In the rows, 128 means zero.
Rotation paths and how fast each direction turns (degrees per step)
Each turn is a multiple of 5 degrees from 10 to 175, or 0.
Each row of a path follows its step; steps can be skipped.

step 0: [135,131,115,113,118,100,138,142,104,144,115,163,167,113,117,127,138,119,116,132,109,109,155,136,84,145,126,114,101,156,135,138,84,111,111]
step 1: [120,102,115,145,111,109,121,152,98,123,106,119,162,152,100,126,142,119,99,166,157,143,150,134,131,184,142,130,111,134,123,122,127,114,127]
step 2: [116,117,140,126,120,102,99,162,123,116,118,146,126,185,117,122,137,82,129,136,113,157,155,135,152,124,134,120,135,98,116,109,144,132,148]
step 3: [85,118,114,126,140,89,112,118,132,126,131,152,113,182,154,121,138,131,143,105,99,156,119,106,133,128,124,108,116,120,118,154,132,151,101]
step 4: [119,91,92,122,134,111,134,135,138,150,141,112,98,108,142,133,115,110,123,143,137,142,114,112,136,123,121,97,133,137,78,154,122,161,87]
step 5: [120,101,131,133,119,149,96,144,79,144,130,114,117,101,138,144,98,122,135,153,119,122,114,136,150,85,147,131,125,139,102,160,98,141,139]
step 6: [122,144,135,150,144,126,97,117,90,108,133,106,127,119,101,140,127,181,120,119,108,123,135,98,159,108,132,156,142,128,84,133,124,125,148]
step 7: [155,184,122,144,143,113,117,139,139,115,154,100,119,106,99,151,140,135,135,86,99,137,149,127,148,126,116,107,138,116,121,117,96,138,127]
step 8: [147,151,112,153,139,135,137,136,113,137,161,92,142,112,147,123,133,153,115,109,127,154,118,157,125,142,126,109,84,103,172,135,122,157,127]
step 9: [161,126,120,122,123,130,144,149,111,146,164,133,115,121,135,91,125,159,99,153,148,134,104,125,122,124,117,117,127,102,137,91,158,149,171]
step 10: [141,159,118,89,109,116,114,135,114,146,132,169,109,139,111,137,143,140,132,130,126,100,89,114,118,115,151,121,136,146,168,111,145,147,162]
[116,134,134,131,125,132,120,125,118,129,131,133,130,135,135,132,128,126,140,125,123,126,119,133,123,127,134,121,123,134,147,135,110,126,132] | 145
[125,134,117,125,126,120,133,130,122,136,127,125,126,133,133,136,115,136,120,132,136,119,136,134,118,115,136,124,133,142,124,131,131,120,134] | 70
[126,126,127,123,135,125,128,112,132,138,139,122,118,133,134,115,125,125,132,117,129,145,133,141,127,129,123,120,123,130,129,125,135,126,134] | 70
[131,133,134,126,133,112,132,131,137,139,131,124,129,128,127,127,119,126,135,117,118,124,128,116,122,141,138,137,130,139,127,124,124,137,123] | 100
[135,130,118,123,124,131,122,131,136,140,120,134,138,125,125,136,122,119,136,124,119,127,136,135,138,118,126,134,117,126,135,136,136,136,134] | 135

step 0: [149,107,102,139,120,127,121,128,120,142,130,106,124,116,157,75,110,112,114,114,106,104,147,112,143,158,166,98,113,124,151,155,112,77,108]
step 1: [159,101,129,135,139,141,107,103,146,180,119,126,124,159,130,110,121,140,175,129,134,107,116,120,115,103,126,99,123,125,106,112,149,81,86]
step 2: [157,99,143,130,108,121,137,129,124,145,143,115,149,92,103,153,128,104,162,146,125,80,118,120,129,114,113,116,149,115,85,102,172,157,132]
step 3: [102,136,133,96,115,115,98,162,106,119,152,118,103,112,109,135,167,121,119,99,118,95,86,129,137,113,116,109,167,161,130,135,141,164,136]
step 4: [103,185,123,121,76,140,116,102,124,122,113,150,75,154,123,130,145,120,111,135,99,136,128,115,103,109,129,150,155,144,136,123,126,128,161]
step 5: [140,142,148,147,106,143,129,96,137,99,92,127,119,135,116,124,115,120,79,116,118,132,130,137,119,158,88,130,115,77,182,105,124,123,133]
step 6: [110,165,129,146,204,144,145,149,175,116,116,133,141,143,131,119,141,107,129,125,159,128,118,156,120,139,118,123,128,85,148,107,126,119,105]
step 7: [135,144,113,126,148,138,151,165,135,104,110,139,157,114,135,111,144,97,133,152,135,132,145,157,120,115,135,127,77,116,64,165,131,132,146]
step 8: [153,92,145,106,139,148,118,124,98,126,152,119,158,132,163,125,166,138,124,112,105,134,159,165,113,111,136,110,102,154,123,161,85,153,132]
step 9: [149,92,159,124,138,128,124,127,142,138,157,133,116,161,128,143,111,106,159,135,86,142,142,103,147,99,143,159,128,166,141,110,76,117,133]
step 10: [138,93,127,94,119,140,121,110,126,131,129,160,133,116,89,143,66,121,135,142,157,122,105,100,163,123,97,169,130,132,144,150,121,129,114]
[128,132,116,133,127,122,127,134,119,128,127,123,137,130,113,134,143,118,129,119,140,132,137,130,129,127,131,133,128,131,117,128,134,141,117] | 80
[116,142,117,123,123,133,118,135,115,130,129,126,125,129,130,132,118,128,127,131,124,121,126,134,127,132,135,119,126,124,119,146,118,126,128] | 95
[129,138,136,127,131,117,126,131,129,132,135,136,124,129,121,136,131,133,113,116,129,125,125,122,109,132,129,134,127,115,125,128,134,124,139] | 40
[139,130,125,124,125,123,138,137,137,127,123,126,128,136,138,117,125,135,140,122,136,118,131,133,120,129,137,119,117,115,127,128,132,134,123] | 60
[127,133,138,113,111,119,126,130,128,113,133,128,125,140,128,138,121,126,129,130,135,129,133,125,131,122,131,135,136,132,142,132,129,134,124] | 60
